The rows of X fall into a few groups, which share some directions, and each row is roughly a mix of its group's hidden directions.
X (119 x 12):
[-.33 .22 -.12 -.01 -.17 .03 -.36 -.01 -.05 .29 .02 .03]
[.04 .21 .10 -.27 -.01 -.03 .04 .32 -.25 -.22 .20 .18]
[.06 .32 -.24 -.01 .15 -.26 .08 -.24 .01 -.03 -.23 -.20]
[.25 -.16 -.21 .02 -.29 -.30 .06 .13 .06 .17 .10 -.21]
[.02 -.03 -.18 -.23 -.21 .22 -.34 -.29 .13 .04 -.13 .07]
[.15 .10 .28 -.18 .23 .17 -.05 -.17 .20 -.29 .01 -.19]
[-.11 .18 -.07 -.28 .10 .27 .00 -.41 .02 -.15 -.05 -.10]
[.09 .01 -.19 -.03 .00 -.03 .27 -.01 .06 -.38 -.14 -.36]
[.14 -.03 .05 .05 .01 .31 .29 .37 -.07 -.07 -.06 .25]
[.04 -.30 .25 .16 -.21 .02 -.09 -.14 .09 -.35 .12 -.12]
[-.23 .22 -.11 -.12 .20 .20 -.28 .00 .04 .29 -.21 -.06]
[.10 .09 -.10 .39 .08 .08 -.04 .08 -.08 -.42 .17 -.07]
[.42 -.09 -.05 .02 -.12 .21 .25 .18 .11 .22 -.07 .01]
[.06 -.32 .30 .06 -.22 -.38 .00 -.04 .14 .01 .06 .00]
[.03 .05 .20 -.05 .18 -.11 -.01 -.03 -.10 -.45 -.02 -.34]
[.41 -.22 .00 .25 -.02 .03 .11 .34 -.09 .01 -.01 .03]
[-.22 -.08 -.18 -.10 -.11 -.38 -.16 -.03 -.01 .20 .28 .14]
[.01 .13 -.07 .04 .13 -.03 .29 .16 -.19 -.29 .12 .37]
[-.04 -.11 -.01 -.26 -.11 -.25 -.04 .16 .41 .19 -.14 -.08]
[.22 -.23 .38 .01 -.04 .33 -.03 .12 .10 .15 -.09 .05]
[-.02 .22 -.08 .18 .22 -.39 -.11 .18 -.11 -.10 .24 -.06]
[.42 -.32 .08 -.04 .01 .01 .23 -.15 .04 -.23 -.01 -.03]
[-.12 -.02 -.06 .17 .07 -.28 -.14 .10 -.18 -.34 -.05 .33]
[.03 .31 .04 -.20 -.17 -.09 .13 .10 -.17 -.37 .15 -.17]
[-.35 .23 -.02 -.16 .15 .14 -.20 -.09 .06 -.05 -.17 .30]
[.16 -.34 -.05 .27 -.12 -.18 .10 .18 -.13 .16 -.05 .27]
[.13 -.38 -.14 .01 -.10 -.14 .32 -.15 -.11 -.26 .03 .00]
[.17 .16 .18 -.25 -.32 -.25 -.07 .01 .12 .25 -.13 -.04]
[-.09 .16 -.02 -.20 .17 .12 .21 -.25 -.32 .10 -.29 -.02]
[.11 .20 .07 .14 -.07 .20 -.24 -.08 .01 .18 .22 -.39]
[.00 .02 -.21 .12 -.03 .25 -.14 .30 .31 .18 .20 .15]
[.13 .37 -.14 -.10 .24 -.24 .09 .32 -.09 -.03 .01 -.04]
[.08 .01 .10 .34 -.15 .02 .18 -.20 .22 -.34 .10 -.09]
[.02 -.01 .29 .08 .18 .35 -.27 .14 .16 -.01 -.12 -.19]
[.37 .20 .09 -.23 .00 -.04 -.09 -.08 .25 .27 -.02 -.13]
[-.11 -.19 -.09 .01 -.32 -.33 .08 -.23 .01 .21 .03 .21]
[-.21 .11 -.48 -.14 -.14 .01 -.02 -.06 .14 .22 -.04 .14]
[-.43 -.10 .04 -.04 .27 .18 .02 -.07 .07 .25 .19 -.03]
[-.23 .06 .03 -.28 .08 -.14 -.20 -.24 .05 .01 -.14 .37]
[-.25 .10 .14 -.28 .01 .21 -.07 .06 -.26 -.03 .33 -.13]
[.08 .00 -.28 -.41 -.25 -.25 -.05 -.01 -.07 .12 -.02 .15]
[.03 .00 .11 -.05 -.49 .19 .04 .05 -.05 .27 .21 -.07]
[-.17 -.01 -.02 .18 .00 -.24 -.39 -.01 -.05 -.14 .34 -.05]
[-.40 .08 -.27 .16 -.02 .07 .00 -.37 .00 .01 -.07 -.02]
[-.17 -.24 .38 .03 .21 .19 .08 -.13 -.18 .11 .18 -.01]
[-.09 -.18 -.05 -.09 -.33 .23 -.17 -.27 .19 -.11 -.22 -.07]
[.14 -.14 .03 .25 .10 .14 .35 .04 .13 .01 .04 .37]
[.03 -.23 -.28 .09 -.14 -.05 .20 .09 .01 -.35 -.21 .21]
[.07 .14 -.17 -.01 -.19 -.16 -.04 -.30 -.28 -.31 -.17 -.04]
[-.04 .06 -.22 .17 -.12 -.01 -.20 -.04 -.07 -.47 .00 .23]
[.05 .10 -.08 -.26 .10 .00 .01 -.25 -.27 -.07 -.10 .41]
[.17 .17 .07 -.12 .22 .14 .24 .03 -.28 -.04 -.07 .37]
[-.12 -.01 -.13 -.14 .14 -.37 .15 -.24 .26 .10 -.17 .14]
[-.12 .11 .04 .03 .08 -.16 -.07 .30 -.40 -.16 .20 .17]
[.12 .07 -.14 .17 .07 -.14 .17 .25 -.24 .04 .01 -.41]
[.06 .01 .00 .35 .07 -.18 -.06 -.01 -.02 .20 -.04 -.46]
[-.05 -.19 .15 .07 -.22 .35 -.19 -.15 .09 -.12 .11 -.30]
[-.34 .09 .28 .17 .26 .00 -.12 -.07 .11 -.13 .07 -.25]
[.36 .03 -.02 .12 .17 -.11 .34 -.01 -.18 .12 .08 -.24]
[.13 .21 -.17 .13 .23 -.21 .28 .08 -.23 .18 .06 -.21]
[.20 .16 .00 -.30 -.09 .43 .04 .02 .24 .03 -.10 .02]
[.25 -.02 .22 .33 .16 .00 .24 .02 .20 .23 .07 -.14]
[-.05 -.01 -.10 .42 -.01 .02 .03 -.37 .16 .07 -.03 .24]
[-.02 -.23 -.03 .16 -.19 .42 .01 -.01 .28 .08 -.08 -.19]
[-.33 .04 .32 -.11 .01 -.31 -.20 -.13 .01 -.10 .13 .13]
[.09 .21 -.32 .07 -.14 -.05 .34 -.15 -.06 -.07 -.28 .10]
[.28 -.33 .09 .26 -.05 -.08 .30 .03 -.21 .00 .11 -.06]
[.01 .10 .10 -.02 .17 .18 -.07 -.10 .06 .26 .11 .48]
[.21 -.19 .11 -.04 .14 .15 .16 .15 .28 -.31 -.05 .24]
[-.07 .03 .26 -.15 .18 -.10 -.47 .03 -.14 .09 -.03 -.17]
[.17 -.03 -.02 .06 -.03 -.03 .04 .03 -.28 -.40 .37 .03]
[-.26 -.11 .16 .03 .23 -.16 -.11 .06 .12 -.19 .32 -.25]
[.51 -.06 -.02 -.07 .06 .17 .11 .05 -.21 -.06 -.07 .21]
[-.08 .00 .03 .18 -.18 .08 -.01 -.43 .21 .29 .00 -.16]
[.10 -.23 -.01 -.10 .04 -.05 -.26 .41 -.05 -.26 -.11 .15]
[.02 -.10 .48 -.06 .14 -.24 .10 -.20 .08 -.16 .13 .01]
[.24 -.18 .00 -.28 -.27 .11 .29 -.02 -.01 .14 -.15 .21]
[-.06 -.05 .39 .17 .15 -.31 -.14 .19 -.07 -.08 .08 .20]
[-.09 -.01 .25 .08 -.17 .06 -.22 -.18 .14 .03 .15 .43]
[.35 .19 .07 .27 -.16 -.03 .26 .10 .05 .23 .10 .10]
[-.04 .33 -.16 -.26 -.02 -.05 .23 .31 .05 .12 -.04 .21]
[.12 -.05 .12 .12 .13 .06 -.07 .41 .31 -.13 .24 -.11]
[.20 .22 -.47 -.15 -.19 .00 .02 .12 -.01 -.12 -.03 .13]
[.15 -.07 .18 .47 -.11 -.07 .06 -.13 -.20 -.20 .11 .09]
[.09 -.14 .15 -.28 .32 -.05 .31 .19 .10 .13 -.13 .09]
[.15 -.20 -.14 -.12 -.17 -.12 .29 -.36 -.06 .19 -.02 .12]
[-.08 .30 -.14 .11 .05 -.04 -.38 .01 .12 .06 -.31 -.15]
[-.13 .15 .07 .34 .18 -.27 -.23 .04 -.28 .07 .13 .00]
[-.02 .00 -.40 -.23 -.13 -.08 -.09 -.08 -.04 .14 -.35 .14]
[-.18 .20 -.17 -.20 -.33 -.03 -.16 -.30 -.05 -.04 -.05 .20]
[-.15 .21 -.31 -.07 -.13 -.13 -.04 -.05 -.33 .08 -.04 -.31]
[.08 -.25 -.36 .16 -.13 .07 .11 -.05 .12 -.01 -.27 -.26]
[-.10 -.20 .47 .06 .24 -.03 .04 -.04 -.01 -.13 .08 -.24]
[.24 .15 .07 .28 .08 -.01 -.06 -.06 .13 .12 .05 -.45]
[-.10 .20 .30 .18 .28 .23 -.12 .13 .21 .06 -.03 -.18]
[-.09 -.02 -.28 .01 -.14 -.19 .06 -.23 .15 .42 -.07 -.11]
[.28 .12 -.28 -.02 -.11 -.25 .18 .26 .03 -.18 .16 .11]
[-.10 .07 -.28 .34 -.11 -.26 .27 -.06 .15 .04 .06 .14]
[.06 -.27 .22 .07 .03 .11 -.05 .29 .20 .07 .38 .07]
[-.09 .19 -.16 -.40 .07 -.21 .01 -.17 .25 -.19 -.06 -.07]
[.25 -.23 .25 .20 .01 .09 .18 .35 .20 -.03 -.02 .04]
[-.27 .09 .07 -.17 -.04 -.20 -.22 -.14 -.16 .30 -.02 .28]
[.01 .18 -.30 -.03 .08 -.33 .02 .26 -.01 .14 .25 .15]
[-.21 .23 -.11 .08 .18 -.05 .26 -.45 .00 -.02 .00 .01]
[-.03 -.09 .10 .20 .25 -.23 -.14 -.18 .15 .36 -.18 -.11]
[-.13 -.15 -.11 .28 -.14 -.23 .18 -.27 .08 .15 -.20 .21]
[.39 -.01 .24 .18 .19 .20 .08 .12 -.16 .14 -.05 .16]
[-.11 -.03 -.19 .01 .15 .42 .30 -.12 -.02 -.15 -.19 .08]
[.20 -.03 -.01 .37 .08 .19 -.21 .12 .03 .06 .14 -.34]
[-.07 -.13 -.13 .08 -.30 .31 -.30 -.09 .15 .13 -.02 -.22]
[.18 .05 -.06 -.37 -.08 -.09 .25 -.14 -.33 -.08 -.18 .05]
[-.09 -.13 -.12 .01 -.02 -.06 -.12 .29 .32 .02 .41 .04]
[-.08 -.13 .02 .18 .04 .03 -.07 -.41 .30 .25 -.14 -.10]
[.20 -.04 -.32 .02 -.17 .40 .09 .08 .11 .16 -.13 -.13]
[-.09 .08 .30 -.06 -.05 .24 .30 -.19 .14 .32 .04 .04]
[-.12 -.38 .11 -.03 -.14 .08 -.07 .01 .18 -.12 .41 .00]
[-.02 -.09 .42 -.22 .04 -.11 .04 .19 .03 .09 .11 -.33]
[-.07 .06 -.36 -.33 -.01 -.28 .07 -.21 .13 -.10 -.11 .05]
[.49 -.06 -.12 -.23 .07 -.15 .19 -.06 .14 -.08 -.10 .00]
Here is one row of each group, with its name. Which group are the others in?
[.26 .31 -.17 -.13 -.01 .12 -.27 .10 -.26 -.02 -.19 .06] => (63)
[.19 .03 .12 .00 .26 .08 .12 -.24 .43 -.05 -.13 -.10] => (4)
[-.12 .42 .03 -.27 .15 .05 -.10 -.22 -.16 -.08 .11 -.16] => (7)

[.14 .04 -.08 -.10 .13 -.20 -.42 .24 -.05 -.17 -.19 -.15] => (4)
[-.17 -.02 -.14 -.07 .42 -.09 .05 .16 -.25 -.26 -.03 -.15] => (4)
[-.40 .28 .14 .11 .16 .03 -.13 .17 .19 .19 -.04 -.01] => (7)
[.05 -.04 .35 -.26 .11 -.10 -.17 .06 -.02 .28 -.28 -.11] => (63)
[-.12 .11 .24 .12 .31 -.18 -.34 -.03 -.15 -.21 .06 -.05] => (7)
[.14 .00 -.24 .06 .00 .49 -.28 .02 .04 .05 .10 .02] => (4)
[.04 .14 .10 .13 -.13 .06 -.22 .19 -.16 -.38 .29 -.11] => (4)
[-.08 -.11 .23 -.08 -.19 -.25 .15 .31 .31 -.10 .12 .01] => (7)
[.27 .11 .17 -.14 .06 .05 .04 -.10 -.44 -.21 -.17 -.05] => (63)
[.14 .07 -.06 -.18 -.01 .06 -.33 -.14 -.01 -.34 .08 -.32] => (7)
[.00 .06 -.16 .15 .09 .27 .19 .03 .05 -.44 .19 -.12] => (63)
